In the rows, 128 means zero.
These are runs of 6 systems, one row a step. Runs of the same system follow the same rule from any start.
path 1, B (10 x 26):
[[165 183 181 155 112 166  89 129  85 121 111 124 134 165 143 180 112  91
  133 134 193 118 170 160 126 155]
 [ 96 108 145 176  88 112 173 122 117 116 115  85 123  89 109 124  90  84
   99 105  49 153 137  96 134 130]
 [107  67  74  94 178 105 114 175  95 137 153 129 112 179 137 130 149 123
  125 150 146 156 112 119 150  76]
 [138 171 132 131 155 140 141 111 192 158 107 147 174  65 157 112 131 162
  148 106 159 125  75 141 156 106]
 [152 115 128  98  95 120  81  91 161 115 148 161  87 136 108 112 131 114
  127 166 101  82 121 122  66 186]
 [119 148 183 141 100 146 127 125  84  85 123 119 178 187 109 137 132 131
  136 109 181 143 174 152 125 104]
 [139  92 104 169 116 128 185 127 130 143 110  78  91  71 122 114 126 137
  137  95  62 134 165 132 131 125]
 [ 89 105  89  91 176 127 109 165  96 139 165 129 112 173 138 154 137 166
   94 153 146 126 108 106 158 166]
 [162 207 165 127 141 130 116 120 134 170 101 163 155  76 170 143 101 129
  143 111 137 137 125 114 156  84]
 [117 107 106 138  96  99 121 111 174 123 117 138  87 139 127 112 110  52
   95 179 102  99 104 128  78 166]]
path 2, W (10 x 26):
[[115  96 110 131 129 151 120 177  94 179 131 107  86  66  97 167  93 103
  128  96  68 140  70  59 172 167]
 [102 123 170 124 138  81  63  93 141 130 125 157 148 166 146 150  80  64
   46 157 158 154  63 111 123  87]
 [155 166 150 157  98 101 175 104 192 121  88 140 170  78 143  79 136  86
  173 108 125 149 135 163 106  47]
 [122  81  83 123 118 129 139 117 189  66 173 118 118 149 100  80 186 114
  162 168 128  99 131 178  79 198]
 [149 135 165 103 131 200  83 102  79  91 163 130 173 146 111 135 144 227
  167 113 167 105 175 135 155 136]
 [147  89 100 143 114 149 145 121  86 196  90 103  41 100 125 154  98 196
   96 108  71  89 173  90 124 138]
 [ 82 162 130  96 170  45 142 165  91 160 149 142 120 191 159 176 125 133
   40 132 130 170 114 107 142 147]
 [165 193 143 155 151 130 130 177 119 159 108 130 144  70 175 155 106  26
  171 116 137 174 115 127 176  81]
 [ 63  92  99 153  86 137 138 123 191  83 118 124 144 116 102  81 105  28
  120 181 110 106  61 114 110 157]
 [138 103 174  88 104 134  80  87 138  62 154 168 204 177  90  76 160 151
  181 127 183 138 126 144  98  44]]
path 3, S:
[[115  83 126 182 111 151 132 118 124 107 114  78 114 108 120 130  97  69
  110 136 100 131 137 131 135 135]
 [ 83  97 120 105 134 131 119 148 108 124 131 141 164 150 109 112 118 136
  124 128 148 146  85  93 153  66]
 [175 124  99  99 144 131 113 128 164 170 123 159 101  90 140 116 147 148
  174 130 135 108 109 133 115 108]
 [109 157 140 124 103 111 141 105 163 118 125 145 130 151 117 123 138 143
  103 141 134  98 123 141  89 197]
 [157 131 173 138 127 126 117 109  92  92 152 107 146 144 126 140 140 137
  136 105 131 160 186 153 130 117]
 [113  89  95 167 141 135 158 125 123 142 110  84 103  96 141 132 107 136
   96 126  93 129 139 122 153 119]
 [ 92 129 105  87 139 124 112 170  91 133 147 155 132 162 129 136 123 115
  124 156 135 130 109  86 150 121]
 [179 160 141 128 141 157  97 125 147 164 109 149 123  88 151 144 118 112
  161 123 157 118 112 137 135 120]
 [102 136 145 140  73 107 155 108 162 116 105 139 135 130  97 103 118 102
  115 130 107 111 109 120  87 153]
 [140  96 146 121 139 115 119 126 113  95 150 121 152 171 111 122 162 131
  149 111 169 160 143 166 117  87]]
path 4, D:
[[121  90 122 128 103 188 108 128 120 131 105 131 135 125  93 115 115 143
  161 128 154  97 106 111 129 105]
 [111  93 126  95 130 104 128 118 138 156 132 147 121 132  97 123 140 189
  111 102 121 129  87 107 111 119]
 [161 136 137 124 154  86 128 120 128 159 132 127 100 149 148 162 148 147
  101 108 146 145 143 161 109 140]
 [139 161 143 161 136 119 145 110 142 112 138 103 130 100 155 141 119 104
  106 128 104 139 154 149 140 170]
 [125 134 136 133 110 143 117 126 102  82 144 123 147 130 138 113 112  87
  137 158 101 131 172 113 141 106]
 [ 98 123 103 122 118 173 134 155 109 132 106 136 150 126 123 113 116 140
  157 144 149 105 119  99 154  94]
 [118 103 106  92 126 120 113 149 143 160 127 158 108 131 102 126 134 139
  137 129 132 115  72 103 112 132]
 [146 123 156 128 132  98 115 114 145 148 123 134 123 151 115 150 146 137
  114  96 167 144 102 160  96 138]
 [150 130 146 160 133 106 149  93 158 129 125 103 120  93 140 129 129 129
  108 105 101 145 147 155 120 135]
 [126 116 118 137 135 127 129 109 118  81 158 107 135 138 150 112 132 121
  117 158 102 131 184 140 139 126]]
path 5, H, 10 rows:
[[131 143 140  91 106 119 119 144 125 152 120 167 120 173  96 138 152 158
  145 115 166 106 111 127  89 154]
 [174 124 164 153 117 124 133 117 131 154 117 107 111  94 104 154 138 134
  147  64 123 153 131 153 113 136]
 [111  83 139 150 142  96 122  90 128  99 157  94 122 131 129 134 117 115
   67 129  92 154 136 136 129 137]
 [117 139 107 118 169 126 133 141 106 113 140 128 156 136 176 118 131 133
  127 153 141 146 155 130 172  72]
 [123 161  91 125 116 153 136 143 151 143 107 151 116  95 156 114 113 105
  145 173 110  81 125 106 136 147]
 [109 143 155 101  92 141 109 145 114 123 129 159 145 170  86 139 132 130
  142 124 162 110 103 113 107 165]
 [167  97 151 143 114 145 121 123 118 157 105 113 115 109  96 140 134 136
  162  73 144 141 123 142 114  95]
 [110  80 124 143 138  86 143  91 161 121 145 106 112 121 121 119 129 137
   75 121  92 145 111 136 111 143]
 [135 149 127 107 177 104 123 132 114 107 169 134 155 147 170 131 151 141
  125 141 141 159 157 145 158  99]
 [143 169 110 148 122 165 131 120 142 135 104 128 119  82 171 124 101 107
  135 166 107  90 157 121 149 142]]
path 6, W:
[[143 158 136 148 139 152 154 159  85 159 117  97 108 115 136 179 128 159
  128  92 132 132 164 136 154 174]
 [ 94 103 114 143 150 119 124 156  87 134 142  99 109 128 136 160  95  93
   78 134  93 153 118  93 166 145]
 [109 144 128 124 151 114 113 137 130 136 114 152 162 127 165 121  99  84
  111 155 145 151  96 108 161  51]
 [130 135 111 121  96 116 144 128 189 133 105 159 137  96 117  79 136  80
  173 144 117 114  90 124  97 103]
 [134 117 153 109  95 130 103 104 158  85 149 150 150 169  84 107 164 129
  157 132 167 112 114 159  78 162]
 [162 107 159 149 109 171 125  90 114 121 120  99 132 116 103 133 141 196
  150  83 145 117 172 159 119 132]
 [119  84 102 136 154 114 146 112 109 142 144  90  82 132 136 144 130 196
   75 121  86 125 162 127 136 166]
 [127 176 125 104 185 106 122 151  81 149 154 140 131 133 190 165 117 142
   92 139 119 153 158 105 178 114]
 [122 175 103 137 120 135 145 177 121 165  95 140 109  87 161 137  89  46
  136 157 100 121 118  91 154 119]
 [ 76 124 133 115  91 112 119 155 136 100 123 157 163 172  93 107 120  43
  129 158 151 134  71 106 107 118]]
path 7, T (10 x 26):
[[116 164 159 116 124 199 107 115 101  98 134 141 194 131 119 128 129 201
  155 118 176 104 140 118 166 131]
 [169 128 115 131  76 144 132 131  96 162  89 133  53 130 118 135 117 125
  146 138  95  78 195 114  82 146]
 [ 59 144 139 133 125  82 176 163 107 134 128 112 135 174 108 161 131 131
   67 106 130 154 103 115 130 186]
 [166 109 137 147 171 117 118 144 103 168 125 105 113  81 155 156 113 102
  135  88 118 186 122 128 169  55]
 [112 124  96 121 148 102 101  87 208 122 133 159 129 107 172  95 108  96
   88 195 119 100  79 125 116 128]
 [121 155 163 105 111 149 112 133 115  70 145 155 209 160 108  99 149 119
  186 129 178 142 137 135 134  78]
 [175  89  99 155 102 176 138 114 157 139  99 104  79 115 111 116 150 147
  174 128 143  79 162 172  87 157]
 [ 74 120 148 104  98 116 144 134 106 109 162 127 138 144  66 133 136 173
  104 100  80 131 109  82 120 207]
 [169 115 149 131 169 118 109 130  55 169 128 102 100 138 157 184 117 171
  100  90 134 164 179 132 157  84]
 [116 182  95 132 141  88 163 118 178 165 103 150 107  80 196 117  98 104
   79 170  82 104 121 109 132 145]]
path 8, T (10 x 26):
[[ 90 113 159 187  79 152 154  94 102  92 101  77 129 167 101 145 101 140
   69 124 132 105 175 148 106 177]
 [105  89  96 134 128  96 195 166  82 140 129  94 106 120 113 118 136 149
  123  94  62 164 166 100 151  89]
 [127 117  78  91 203  97 111 155 138 175 154 145 100 125 175 153 138 142
  104 150 136 139  83 120 161 131]
 [144 195 169 115 132 142  82 117 145 146 116 176 171  94 159 134  97 100
  141 140 155 123  88 108 149 100]
 [148 127 148 151  81 134 108  99 154  97 102 136 128 156 123 106 116  56
  136 162 155 108 146 162  77 112]
 [ 89  88 121 153 100 136 182 130 149  84 127  93 158 139  75  95 166 143
  150 100 135 134 128 153 115 137]
 [150  64 106 105 146 140 115 128 108 134 170 108  96 108  98 128 158 191
  156  96  94 136 133 120 136 137]
 [129 160 136 101 148 128 107 104 115 156 141 152 116 123 152 152 114 201
   83 135 115 102 135 102 143 166]
 [142 203 157 126 119 110 133 142  86 143 111 148 129 139 166 154 102  99
  114 140 117 134 179 110 138 115]
 [111 140 104 168 134 120 159 157 141 132  98 107 117 135 157 137 113  44
  113 158 147 136 121 153 133 130]]
path 9, S, 10 rows:
[[134 114 138 112 144 174  67  79 135 119 122 150 153 179 143 132 125 191
  112 158 217  85 126 155 123 108]
 [159 168 148 123 104 100 176 107 125 165 116 138 111  74 124 121 133 200
  137  74  58 125 176 104 114 129]
 [111 109 107 142 124  98 134 156  88 124 126 102  75 209 137 167 125  77
   74 164 142 129 164 150  98 171]
 [132 157 168 143 174 145 114 149  96 135 151 107 175  83 144 168 114 119
  131  80 140 188 100 121 206 114]
 [128  92  85 133 103 135 108 117 162 132 111 140  91  81 136  90  90  54
  130 184  71  96 105  89 117 104]
 [ 92 160 140  98 119 127 129 141 147 117 106 174 194 189 121 109 148 140
  144 142 219 119  91 136 117  87]
 [203 122 133 129 116 138 143 112 163 136 138 120 105  67 104 105 175 162
  208  76  99 125 154 159  99 140]
 [ 70  77 121 143 111 116 139  94 132  97 137 100 115 188 101 129 127 159
   48 147 126 102 134 138  94 199]
 [161 143 161 101 179 117  98 128  57 125 176 125 151 132 154 161 135 179
  125  96 124 182 177 118 181  75]
 [132 134  72 161 134 131 155 135 144 181  87 111  61  72 186 140  83  90
   92 168  76  92 137 107 145 146]]
path 10, B (10 x 26):
[[139  72 123 141  91 121 120 119 137 105 129 112 100 133  95 106 127  76
  139 137  98 127 139 135  89 125]
 [ 95  93 129 127 144 138 145 139 109 104 140 106 163 163 103 123 154 173
  133 101 164 150 123 142 145 105]
 [166 129 116 128 144 137 136 108 143 163 121 124 103  73 143 129 134 187
  141 104 104 114 147 128 136 127]
 [112 151 124 115 132 125 113 119 118 131 135 140 109 162 148 153 117 140
   79 165 135  95 135 117 121 190]
 [138 187 163 129 114 122 132 146  95 125 120 139 152 123 145 137 112  87
  143 120 122 151 161 114 144  97]
 [114  85  93 156 125 127 141 143 150 135 111 103 103 111 128 120 116  62
  120 146 114 131 103 132 123 124]
 [ 99 103 126  88 146 120 110 145 129 114 160 146 166 147  99 116 151 148
  146 114 150 152  78 111 142 106]
 [181 120 144 134 126 142 110  85 167 152 101 139 119  94 136 116 132 158
  150 109 148 111 125 157 108  99]
 [105 124 133 128 106 115 137  98 141  99 144 127 122 159 111 119 138 157
   92 143 112 102 147 133  94 193]
 [151 155 145 127 130 142 132 149  64 114 143 119 140 146 140 147 135 136
  151 114 130 147 200 131 150 106]]
path 11, H (10 x 26):
[[ 93 170  98 144 169  76 194 123 169  93 160 108 145 119 188 113 146 117
   82 160  94 146 155 156 149 171]
 [143 176 122 107 146 179  83 160  76  92 169 139 147 140 167 145 125  93
  167 181 141 114 173 116 175 151]
 [102 135 127 151  74 212 127 135 108 158  63 131 125 104 104 133  74 141
  135 133 140  64 114  81 139 134]
 [101  79 131  87  85  89 135 160 109 154 120 156 108 171  47 125 143 139
  137  91 118 141  84  88  80 116]
 [178 109 146 138 174  83 119 119 166 174 118 120 114 112 138 152 152 125
  129  77 169 179  84 180 117  88]
 [131 131 148 150 145  95 131  62 189  74 172 111 159  76 156  97 128 111
   97 138  73 148 135 151 131 149]
 [125 143 115 116 142 150 106 115  97  67 155 132 152 184 169 112 136 133
  124 195 159 109 205 149 140 109]
 [119 157  79 146 107 196 178 171 111 153  81 114 110 101 138 123 120 152
  170 139 127  73 165 111 152 148]
 [102 110 125  92 102 129 110 168  94 157 139 144  91 156  72 161 123 133
  118 114 112 116  81  77 112 202]
 [157 124 184 126 142 111  99 128 103 180 109 136 137 118 112 171 115 145
  124  58 162 180  87 127 138  67]]
path 12, D:
[[153 127 134 120 138 200  64 124 171 107 152 137 146 109 110 136 145 116
  181 144 188  93  69 154 131 204]
 [149 127 203 110  67 124 101  61 140 121 123 161 154 112  68 104 120 182
  138  78 103 119 122 104  81 111]
 [121  98 114 143 113  89 185 118 102 156  94 107  86 170 130 130 133 188
   82 112 111 126 192 140  99  97]
 [113 136  91 134 180 113 160 180 100 131 169  89 106 121 159 168 147 118
  111 128 101 162 145 133 178 187]
 [154 160 158 126 144 161  54 126 101 109 154 137 142 112 162 159  93  62
  131 161 136 132 124 113 163 140]
 [ 95 160 151 131  86 143 129 106 148 122  83 167 179 121 127  95  86 109
  125 150 140 106 103  95 126  74]
 [112  90  84 107 106  95 165 155 154 148 101 150 111 152 102  86 158 119
  158 133 138 122 108 128  85  79]
 [144  80 110 133 155 134 133 138 158 137 142  99 109 134 100 142 173 155
  149  95 168 137  97 177 114 171]
 [172 119 170 131 143 127  95  71 137 117 170 114 124  87 122 142 133 170
  118  94  97 140 141 140 127 161]
 [129 160 152 134 119 120 132  91  94 108 131 126 135 141 159 133 108 162
   87 144 102 117 209 120 136 116]]

Which system made each run below?
path 13, 2 rows:
[[ 68 126 183 164  48 143 172 107  90 136  63 118 170  96  78 110  57 152
   93  78  77 131 127  54 140  65]
 [ 95  45  46  99 169  69 148 175 100 170 119 126  72 183 151 119 133 117
   92 162 120 151 118 105 130  41]]

D
path 14:
[[117 167 121 112 117 176 127 125 110 109 116 151 158 165 141 120 133 183
  144 160 176  78 170 132 133 131]
 [147 133 114 126  84 152 158 162 100 168  97 127  78 112  94 139 134 146
  166 104  98  94 160 107 106 166]]

H
path 15:
[[163 159 123  77 154  70  84 118 195 133 149 203 144 113 165  92 142  63
  155 171 137 142  77 129 106  72]
 [152 190 158 141  60 160 137 103 193 101 102 158 157 103 109  91 142 100
  189 135 150  77 130 156  76 177]]

W
path 16 (2 x 26):
[[121 174 115 164 128 165 195 155 160 165  61 120 164  78 141 120 134 152
  173  94 174 120 110 148 155  93]
 [136  94 105  92 115 115 102 135 142 150 161 145  63 118  87 141 140 122
  127 132  79 104  86 101  88 223]]

B
path 17:
[[103 149 126 183  80 155 152 125 150  76 100 104 141 136 134 111 105  38
  124 176 131  99 153 152 112 167]
 [ 90  73  99 115 119 186 127 180  89  85 149 106 159 169  76 116 157 135
  184 130 170 126 118 124 148 128]]

H
path 18, 2 rows:
[[110 138 129 133 116 107 148 119  74 125 124 115  99 170 150 145 107 156
   65 150  95 117 208 111 125 136]
 [134 160 127 142 157 132 140 188  59 165 115 105 117 128 161 182 109 102
  121 109 137 162 153 117 179 111]]

S
path 19:
[[124 112 152 142 128  69 180  86 145  85 126 115 176 163 136  80 166 157
  119 107 140 173 187 180 105  26]
 [166 130  62 110 171 127 166 144 182 109 180 115 108  77 155  92 196 151
  196 142  92 119 156 169 131 176]]

T
path 20:
[[ 75  72  68 127 107  67 198 174 117 110 112 117 111 185 117  82 146  67
  126 153 104 154 146 126 101  56]
 [128 134 100  86 178 153 116 171 164 130 145 159 183 133 127 114 182 146
  202 125 221 138  55 156 156 102]]

W
path 21, 2 rows:
[[170  65 132 150 162 122  78  76 158 153 119 109 100 104 150 139 110 122
   99 122 147 143 102 159 124  75]
 [ 84 135 126 106 127  91 150  80 173  91 150 153 166 145 134  82 142 181
   87 153 112 113 125 126 110 132]]

B
path 22, 2 rows:
[[ 85  42 128 196 126 137 167 143  78 130 118  37 106 120  90 164  99 119
   75  74  91 172 130 121 161 131]
 [100  64  75  98 183  77 131 122 134 170 144 135 102 103 158 108 115 166
   80 143  73 151  91  82 158  55]]

T
path 23:
[[101 184 107 129 183  88 127 129 148 137 123 149 143 151 219 143 107  82
   60 194 160 130 118 140 158 120]
 [130 176 120 108 113 123 124 141 169  93 148 166 170  79 143  79 129  44
  186 166  96 134 109 106 135 104]]

B
path 24, 2 rows:
[[ 97 156 160 188 147  87 159 129 143 147 128  77 114 109 142 196 102  91
   38  97 111 164  94 146 144 238]
 [125 125 155 159 160 106 105 121  96  58 173  95 178 124 173 124 101  29
  108 154 103 200 168 135 179  59]]

W
path 25:
[[129 122 102 145 127 152 139 122 183 133  97 131 137 108 141 100 132 108
  153 149 166 102 101 157 122 109]
 [118 113 137  95  97 136 118 126 138 106 155 146 137 136  72 112 153 152
  158 117 116 116 109 111 101 172]]

B
path 26:
[[166 158 163 104 153  93 139 126 119 108 185 128 158 107 125 131 177 176
  165  71 107 180 162 148 140 131]
 [162 145 121 156 116 171 111  94 108 140 106 112  77 112 171 153  89 136
   99 165 105  71 201 130 127 160]]

D
path 27 (2 x 26):
[[143  88 142 108 104  92 122  92 169 127 139 147 123 107  87  97 145 140
  140 105  96 138  94 124  83 110]
 [148 129 157 112 151 110 111  84 137  92 177 126 153 147 130 125 163 183
  116 113 142 144 153 162 121 145]]

T
path 28:
[[137  66 115 123 132 154 102 134  45 137 125 102  90 179 121 154 117 175
  110 129 136 121 190 118 136  87]
 [ 89 169 112 119 174 128 148 160 115 172 133 131 137  99 158 166 112 168
   88 115 118 134  89  89 191 166]]

D
path 29, 2 rows:
[[120 202 138 144 156  97 171 147 155 125 136 127 172  82 174 128 132  96
  131 114 115 170 122 141 167 129]
 [142  85  93 117 140 145  69 121 150 105 162 133 102 104 138 111 115  61
  144 190 101 112  98 116 133 140]]

B
path 30, 2 rows:
[[131 150 108  94 160 122 130 162 162 167 106 169 154 145 140 122 160 140
  167 124 212 129  70 148 129  85]
 [165 145 133 115 104 126 133 106 190 119 152 140 116  81 102 106 164 137
  173 115  93 104 120 144  87 201]]

S
path 31:
[[107 139 167 101  70  92 121 119 147  83 146 170 175 137  79  83 132  71
  157 130  99 145 103 101  89 107]
 [159  76 115 148 150 141 129  97 176 113 115 106 142 135 131  98 167 146
  161 124 194 129 131 208 110  73]]

S
path 32, 2 rows:
[[208 199 170 133 110 120 113  69 171  91 131 155 147 120 169 103 151 105
  170 149 142 111 204 191  84 115]
 [ 86  97 113 178  81 178 159 117 121  44 140  71 134 138  97 104 125  96
  130 160  94  97 184 139 124 202]]

B
